Rotation paths and how fast each direction turns (deg/step):
Each turn is a multiple of 5 degrees from 10 to 175, or 0.
Each row of a path follows its step; steps can be skipped.
path 1
step 0: [-15   3 -17  16   9 -12  19   6  -5 -31  -1  21   9  -9 -18 -12 -25 -19
   7  23  14 -14   1 -10 -12 -11 -19   3   9 -10 -29 -15]
step 1: [  1 -18   2   5   0  -4 -21  28  -1 -10   8  36  -9  23  -8 -29  -1 -15
 -11  23  20 -11   8  -6 -15   4  -3  -2  18  10 -11 -20]
step 2: [ -3   5   2   2  13 -12  -3   8 -17 -12  19  25  11   1 -30 -35  -5  -6
  16 -10  10   8   7 -22  -4  13  15   9  33 -19 -10   3]
step 3: [-29  -7 -20   1  19   0   1  -7 -22 -29  -1  25  -7  13   0 -27 -21  -9
  13  13   8   2   7   2  -5 -30  -5  -9  24 -11  -1  -6]
step 4: [-14   0  14  12  22  16 -13   1   0  -2  13  26   4   5   8 -23 -19 -14
  -1  15  37  -7  25 -13  -2  12   2  -4  20  12  15 -21]
step 5: [ -5   8  11   7  28 -18  -3   5 -20 -27  -5  28  15  -7 -19  -7 -24  -2
  19 -13  30   1  12  -6 -20  16   1 -12   4  -2 -16   1]
step 6: [  6 -16  -7   5  15  -1 -30  -7 -26  -5 -15  30 -13  21 -12 -21 -23  12
  -8   5  13  -2  13   3 -11 -14  -1 -26  13 -14  -4 -15]
step 7: [ -2  15   3  20  34  19 -14 -23 -20   3   6  23  -5  -5 -23 -18   3 -13
  -6  -5  12 -13  22  -9  10  20   6  -3  24 -13   8 -10]
step 8: [-25   2  -7  13  17   6 -14 -13 -27 -33 -14  30 -15 -13 -12   2 -15 -10
  14 -25  14  -1   8  16  -7   2 -11   7   6   8  -9 -11]
Speeds:
[ 3  3  7 -7 -5 -2 -1  5 -7 -1  4 -2 -2 -4 -2 10 -2  3  8 -9  9  8 -3  9
 -9  0  7 12  9 -6 -1 -5] | 120
[-14  -1   5  -1   3  -1   3  -4  11   3   2  -1  -3   4   7  -4  -4   2
  14  -2   9   8   0   0   6  -8   8   1  -1   8   4  11] | 60
[  4   3   8   8   5  -2  -6   6   5 -10   3 -10   4  -3  -2  -9   0  -7
   5  -8  -4   0  -7   4   8  15   0  -2   4   1   7   2] | 130
[  1   1   3   0  -8  -1 -18   0   2  13  -3   2  -2  -9   7   1  -6  -8
   1   7  -6   1  -3  -6  -5  -2   5  -4  11   6   5  -2] | 140
[  1   5  -6 -10  -1 -12 -10  -3  -3  -4   1  -2   3   0  11   3   0  -1
  -5   1   6  -1   3   0  20   3   3   4  -1  -2  -9  -2] | 0
[ -2  13  -3  -4  11  -6   7  -2  -2  -1  -2   2   4 -16  -9   8   3  -8
   5   2  -2   2  -3  -8  -1  -1   1  -3   1   0  -6  12] | 140
path 2
step 0: [-37  -5 -13   3  14  -9 -16 -12 -22   0  -6 -17 -19  11 -12  30 -11 -17
  -6 -32 -25   1  -8  16 -17 -24 -47 -12 -15  -4   6  -4]
step 1: [ -6   1 -16  31  14  -2 -22   8  -5  -3  -5 -29 -33   5  -6 -13 -20  18
  28   2  -9 -11 -40  -3 -25 -28   8 -35  -5 -12  15 -13]
step 2: [-33   9   3  13   1  -3  24  -4 -15  19 -24 -19 -42   0 -19  17 -14  24
  -3   3  -6 -29  -1  10  -6 -16  -2 -20 -26  18 -21  29]
step 3: [  1  11  -4 -36  -2  14 -19   4   0  -7 -21 -12 -22  12  -3  19  13   4
  25  -3  -7 -35  -8  -2 -34   9   8 -55   0  12   5  14]
step 4: [-32  -1  27   4  38  18 -12   2 -10 -13 -15 -22 -30  -9  26   9  16 -13
  20 -21  -4 -18  18  14 -23 -10 -22   0 -25   9   7  20]
step 5: [-10  25  11 -11   2  13 -51  -7 -15  10  18 -37 -30 -27 -17 -19  -3 -14
  21 -10   8 -19 -11   4  -8  -8  18 -17 -10 -18   2   8]
step 6: [-25  -4   5  13   9  39 -22 -12 -12  24 -10 -29  -9   4 -26  27 -19 -20
 -28   2   0  -9   6  29  -7 -14 -22 -22 -21   1  -5   7]
step 7: [  3   3 -21  22   9  25 -25  16  -1 -15   7  -6 -24  11 -17  15 -22   6
  17 -37  17 -20 -11   3 -12  11  -5 -51 -12  -9   4 -22]
step 8: [-23   1  12  29   9   5  15 -13  -3  10 -30 -28 -33 -17  16  14  -4  13
   2 -10  37 -26 -25  -3   3  -1 -36 -19 -17  -5  -7   6]
Speeds:
[ -1   5  -2  -3   2   7   6   9   4  -3  -6  12   1   5  -3   8   4   1
   1  -4  15  -6   2 -10  -5   6  -4  -4   3   6 -13   1] | 80
[ -2  -1   9  -3  -6 -10  14  10  -4   0  -5  -7  -3  13   1   2   2   6
   5   1 -10  -5  -8  -6  -7  -5   5   4   3   2   1   1] | 45
[  1  -3 -10  11  13   4   6   8  -4  -2   2  -3  -4  -4   6  -5  -1  -2
  16  -2   2   1  -2  -7  -2   7  -2  11  -3  -1   7  -2] | 110
[  0   1 -12 -10  -2   0   7  -8  -6  13  -4 -10   2  -4 -11   2   3  -3
  -2   1   3  -5  -2  -8   6   6   0   5   2  -5   1  11] | 115
path 3
step 0: [-18 -20   5  -4  26   9 -11  -4   5 -10 -19 -10  22   0  11 -25  32  16
 -17  21 -13  15   7  -4  17  14   6 -14  -9 -23  15 -10]
step 1: [ 24   6   0   6 -13  21   6   8  -5  13 -17 -15   5 -17  -1  25  -9  20
  20 -30 -19  16  13 -13  10   6   8  -5  30  23   2 -12]
step 2: [-25  16  -7   4 -26  -2  -9 -15  18  23  17   7 -18  14  11 -12   2 -14
  10 -36   3 -15 -29   0   5   8   4  12 -20   8   1  18]
step 3: [ -3  -3  13 -28  10  -2   4 -17 -20 -29  12   2   8 -25 -23 -19   3  -9
   1  18  23   3 -35  13  -6 -16 -18 -11   8   9 -11  -5]
step 4: [ 36  17   8  24  11   6  -2   4  15 -11 -10   1   0   2  -9  19 -28  -9
  -5  15   9  10  18  -2 -32   4 -11  21  -3 -31   7   6]
step 5: [  1 -21  10  13 -13 -17  17  10  22  10 -11   6  -9  22  19 -14  12   6
  -7  18  -5 -31  30   2  13 -23  12 -21 -17  14  -1   7]
step 6: [-24  -6 -29 -22  19 -14  -1  11 -31 -11   1  -1  -3  13   1  15   5  -4
  15  -5  -8   5  11   5  15  30   9 -22  26  -8 -15 -13]
step 7: [ -7  13 -18  -2 -18  27 -13   0 -16  23  21   2   1 -17  -1  25   7  19
 -36  -2 -15  19  -7 -12  -4  -7   0  27 -10   0  13   4]
step 8: [ -3 -23  30  13   8 -12 -18 -10  13   7   4 -30  30  -3   0 -38   2 -13
   6 -16  -5   6 -14   2   8  -5   0  18  -7  17  12 -13]
Speeds:
[ -2   9  -5  -5  -7   0  -4  -1  -1   7 -10 -10  -1   2   7   0   2   2
   2  -1  10  -3   7 -13  -4   2   6 -16   4   0  -3   1] | 80
[  3  -4  -7   3  -5  -7   2   9  -2   3   2  -2  -4   2  -1   5 -13   5
   8  -3   3  -1  -7  -4  -8  12  -2   6  10 -12   6   0] | 145
[ -1   6 -10  13   3   0  -1  -3 -11  -2   2   4 -10   4   1   2   2   7
   2  -6   2 -12  -6   6   8   4   0  -3  -2   7 -11  -4] | 90
[  7  -1   2  12  -2   2  -3  -4   3  -4   6 -12   1  -4  -6  -3   3   6
   0   1  -1   1   2  -5   6 -10  12   5   4 -14  -9  -3] | 100
[ -4  -2   8   2  -1   5  -9  -3   7   1  11   4  -2   0   6   6 -14   7
   1  -2  -4  -7   6  -5 -12  -2   7   1  -9   7  -2  -6] | 125
[ -1   2   6   5  -6   0  -2  -3  -3   3   8  -2  -9   5   5 -17  -4   3
  -4  14  -3  -1  -3  -3   7   6   3  -1   2   3  10  10] | 135
path 4
step 0: [-40 -11   3  10   8   7   7  -3   4 -31   3  22  15 -10  -6 -30  10 -10
 -26  -1 -13  -9  15  25   4 -38  -6 -40  10   3  13  -3]
step 1: [ -8 -13  32 -17  -4  -8   6  13 -10 -12  25  20 -11  -6  22 -24 -22  25
  18 -39  11  -9  31  -2  -8   0 -23 -13   5  23  18 -20]
step 2: [-12  25  -2 -20  -5   1  -3   8   3  10   7  15 -33   7  -2  11  -9  15
 -23   1  21   7  -2  -9 -14 -46 -35 -24  -1   8 -34 -24]
step 3: [-39   6 -31   6 -19  -3 -26  -4 -16 -16  19  21  -1 -19   0 -13  11  20
 -47  15  -3  -2  21   6   2  -3 -24   4   4  11  21  -3]
step 4: [-22  11  12  28  11  -9  21   7   5 -51  -7   4  23  -9  15 -14   2  20
   8 -22   3  -9  33  17 -11 -20 -18 -21   9   5  -7 -22]
step 5: [ -9  19  39  -7 -37  34  17  -3  -7   3  18  17 -27  11   8 -10 -27  15
  -6  -8  12  -8   5   4 -14  -7 -25 -27   7  20   9 -13]
step 6: [-28  -4 -16 -26  17  14 -26  -3  -6   3  23  20  -6  -4  -4 -19  10  -5
 -32  -9  -2  -6   7   0  12 -51 -20 -35  -4   5  -9 -10]
step 7: [-16  -5 -14   0   4 -34 -10  11 -22 -26  16  24  -5 -17  11   1  -6  44
  -2 -16 -14   5  28  -1  -3   4 -33   3   0  14  22 -29]
step 8: [-18  38   9  21 -12  -4  19  -1   5 -17  -1  -3   3  12  -3   4   0  13
 -14   1  31  -6   5  -1 -34 -20 -35 -19  16   7 -22 -37]
Speeds:
[  1   9  10   3  -3  18  -3  -3   0  -8  -6  -1  -2   2   8  -1   8   0
  -3  -3 -12  -1   8   7   3   5   9  -1  -5  -4  -4  -1] | 70
[  5  -9   4  -4  -4  -6   1  -5  -7 -12  -5   4   2  -5   4   9   8 -12
   5  -3   9   3   4   7   3   2  -1   2   2   1   4 -13] | 110
[ 17   1  -2   3 -10  -2   5  -4  -1  -1  -1   4 -10  11  -4  -8  -4   1
  -5   1   3 -10  -4   1   6   0  -3   2   5  -4 -11  -7] | 115
[  2  -1   4  -1   7 -13   0  -3  -4   3   1  -3   4  -1  -4  -4  -1  11
   6   0  -3 -11  18   6   5  -4   5   3  -1 -12   5   0] | 115
[  3  -5  -2   1 -10   4   2   5  -1   3   4   0  -7  -6   0   7 -13   4
 -10  -7  -3  -3   2   3   1  12  -1   8  -3   1  17   0] | 175
path 5
step 0: [  7  -3  20  39  23   7 -15  -2  18 -13   0   8 -33 -22   7  39 -19  13
  -1 -16  19  10   1  -9   2  26  11  35  -3  -5  21  -9]
step 1: [-12   2  19  10  24  32   1  -7  13  25  12   0 -21 -36   4  34 -21  30
   6  -1   7  28 -22  25  -4   9   8   2 -18   7   7 -21]
step 2: [  5  -2  17  23 -17  22  -9   6 -13   7  32  -6 -28 -10  13  18   1  31
 -15 -23 -21  21 -43   1  -2   7  27  -9  -7   4 -10 -20]
step 3: [  0  -6 -19  31 -20  11  -6  -8  -4 -20  31  15  10 -21  15  -7 -26  11
   5 -40   0  25 -23   9  10  -3   5  -7   0  13 -15 -44]
step 4: [  9  10  -1  39   4  17 -12 -10 -12 -25  -4  18   4   0   5  -5  -5  34
 -15 -33  19  23  30   5  -1 -10  32 -15  -4  20  -3 -30]
step 5: [-19 -13  23  35  17  16  -4 -33   6  -1 -21   7  11 -27  -6 -11 -23  11
 -11 -43  -9   4  12 -13   1 -11  34   0 -11  10  17  -9]
step 6: [  2  -5  29  34   9   7  -3 -23   1 -27   2 -22 -15 -27  -3  14 -11  11
   9 -13 -12 -11   0  27  12  -2  37  16   6  27  39  -1]
step 7: [  0 -17  28  30  12   7  12 -16  10  -8   5 -18 -28 -19  -8   9  -9 -17
  24  -6  21   7 -30  31 -13 -16  36   1 -16   3  -6 -25]
step 8: [ 28  14   3  26  -3  -4  -5 -27 -16 -13   3 -18 -25 -35  13  23  -9   4
  -4   6  17  12 -37 -14   8 -20  28 -15 -19  -2 -12 -23]
Speeds:
[ 12   2  -2  -3  -5  -1   2  -4   0  -7   3   4   9   5  -9   0   8   2
  -4  -2  -4   8 -13  -3   0   1 -10  -6 -12   6  -6  -6] | 60
[ -6   0   5  11  -5   1   6   7  -7  -3  -3   5  16   4 -10  -1  -1  -4
  -5  -5   1  -9   4   5   4 -10   4  -5   2   5   7   3] | 45
[ -9   4  -9   8  -7  -4   8   4   1   2   7  -1   4  -6  12   8  11   5
   3   4  -1   3  -5   0   0 -10   3  -2   1  -4 -12   2] | 60
[  2  -6  -4   2  -3  -3  -3   8   4 -15   9   0  -2  10   0   3   0 -13
  13  -5  14   3   1   0   0   2   3   4   2   1  -3  -5] | 95
path 6
step 0: [  5 -28   9  25  23 -20 -10   5   9  22  19   7  -6  27   4  -6  21  13
  10 -11  -1  -8 -34  20 -19 -22 -27  -6   2  20  15   7]
step 1: [-18   4 -13 -11   7   8 -16   6  -6  55   4  16  -6  22 -10   0 -13  13
   2 -25  29  -6  -2  23   2 -13   4  16   3  -8  30 -21]
step 2: [ 11 -34 -12  -9  21   9 -23 -14  10   9  15  33  -4  -6 -31 -25   0 -20
 -18 -19  11  -8 -23  -8  11 -10 -20  16 -20  -2  -2  -7]
step 3: [ 24 -15  24 -12  38   9 -16  -1  -7  19  13  -9 -16  23   9 -22  20  17
  -7 -17 -17 -21   3  11 -13 -18 -22  -4   1  13  27  -7]
step 4: [-15   5  -3 -32  19  23   4   7  -8  22 -21  31  -8  17 -16 -14 -16   1
  14 -14  19 -24   0  11   2 -41  -9  13  24  -2   4  -1]
step 5: [ 30 -29  -5 -15  16  22 -13  -2  -8   4  25  30  -7  -7 -24 -26  30  -6
  13 -23  24 -13 -11   0  -7   4   7   1   6  -4 -21  12]
step 6: [ 24  -9  12 -34   3  23 -22  21 -11  37  17   6  -9  16  22  -8   9  -7
  -1  10  -9   0   0  24 -15 -16 -26 -20   4  25   4   6]
step 7: [-13  23   0 -26  -5  33 -22   4 -16   5 -16  29  -7  33  -9 -18   8 -19
 -20 -11  31 -15  23   6   4  -9  -6   8   9  -8  -5   4]
step 8: [ 21 -22   0 -24  17   0 -20  12  11 -36   2  18  10  13  -7 -28  37  -5
  -2  -7  19   1 -14  20  -5  -1 -19   1   8  16 -28   9]
Speeds:
[  4  -2   2   5  -4  -4  -5  -3   0  -6   4  -4  -8   1   0  -3   7  -1
   1 -10   5  -3 -12 -18   5   0  -6  -2   0   1 -15  -2] | 130
[  3  -7 -11  12   5   3   3  -4   0 -14   6   3   4   1  -6 -10   4 -11
   4   3   0  -7   1   1  -6   8   0   0  -5   3   6   6] | 130
[ -1  -1  14   1  -1  -6   4   8   7   6   8  -1   4   0   6   4   7 -10
  -2  -5  -9  -6   4  -6  -5  -6   0  -8  -7   8   7   7] | 120
[ -5   7   2   3   8  -3  -2   1  -5  -2  13  -1   1   2  -1 -11 -11   0
  -5  -3  -3  10  -1   1   9  -3  11  -4   6   7  -3   9] | 0
[ -9  -1   6   0   9   3  -3  -3  -2   2   3   6   7  -2  -7   7   9   2
  -3   8  -2   8   0 -12  -6   3  -1  16   1  -1  -4   9] | 130
path 7
step 0: [ 38  19 -26  14 -13 -15  -5   2   3  14  18  20  30  12  -5   4  23  -5
 -12  -2 -14 -38   3  -6 -30 -19 -16  -3  27  27   0 -14]
step 1: [ -9 -10 -11  44   1  33 -31   5   2   2 -37   8 -13  15   5  39 -13  -8
   5   1  -5 -26  20   0   8 -13 -20   4  -4  27   5  10]
step 2: [ -2 -12  20  35 -26 -27   2   6   3 -11  10  47  -8  15   9   3 -16  12
  -1  -1 -41 -16 -13 -29  15  18  10 -18  13  -1  11  -3]
step 3: [ -2 -16 -14   6   8 -35  -4  15  -6 -13  15  31   4   6 -39  23  11  16
 -16  -8  -1   4  12  15  -9  -3 -45   9 -11  14  23  30]
step 4: [ 12   0 -10  13  21  33  -3  -4   8  23  15  31 -43  -1 -15  17  20  17
  22  14  -9 -21  18   6   6  29 -19 -23  11 -23  -2   0]
step 5: [  8 -13 -16   6 -32 -10 -17 -15  33  35  21   7  34   5  -9   1  18  27
   0 -18 -30 -21   7  -9  -4 -11 -14 -21  -8  18  -4 -21]
step 6: [ 10  21 -22  23  -6  15  -5  12   4  -2 -21  18  13  -8  -2  25  -8  10
  25  16  -6 -36  -7  20  16 -27 -23  25  13  23  33  10]
step 7: [ 32  16  13  45 -10  -9   0  -1  10  -8  -6  31 -23  32   1  16  -4 -29
   1   2 -44  -1  16 -16   4  -8  -5 -17  -5   2 -12  -3]
step 8: [-30 -23  -3   8 -24   1  -7  -5  -3 -25  -1  23   5 -12 -31  12  -2  11
 -22  -7 -27 -24   5 -13 -19   6 -23 -19 -20  12  24  36]
Speeds:
[-11  -4  -1   6   5   1   0  -5   6   9 -11  -4   2  -1  -4   5  -7  -4
   2  -5  -2  -2  -1  -2  -6   3   7 -20  -4  -8  -1  -1] | 115
[ 13   0  -4  10  -1   4  -5   4 -10   0  -8  -3 -15   2  -5   1  11  -7
   6 -10   8   4   3   3   0  -1   2  -3  -4  -2  -1  -3] | 120
[-10  -1   2   0   6   3   0  15   0   2 -10 -12  -4 -10  -4  -2   3   8
  -3  -2  -8  -3   7   6  -2  -6  -4   5   5   5   3   7] | 145
[  3  -2  -1  -2  10  -2  -3   0  10   6  13  -6  -1  -1  -5 -11  -1   4
  16  -2   2   5  -2   3   7  -3  -9  -4  -2  -3  10  -5] | 55
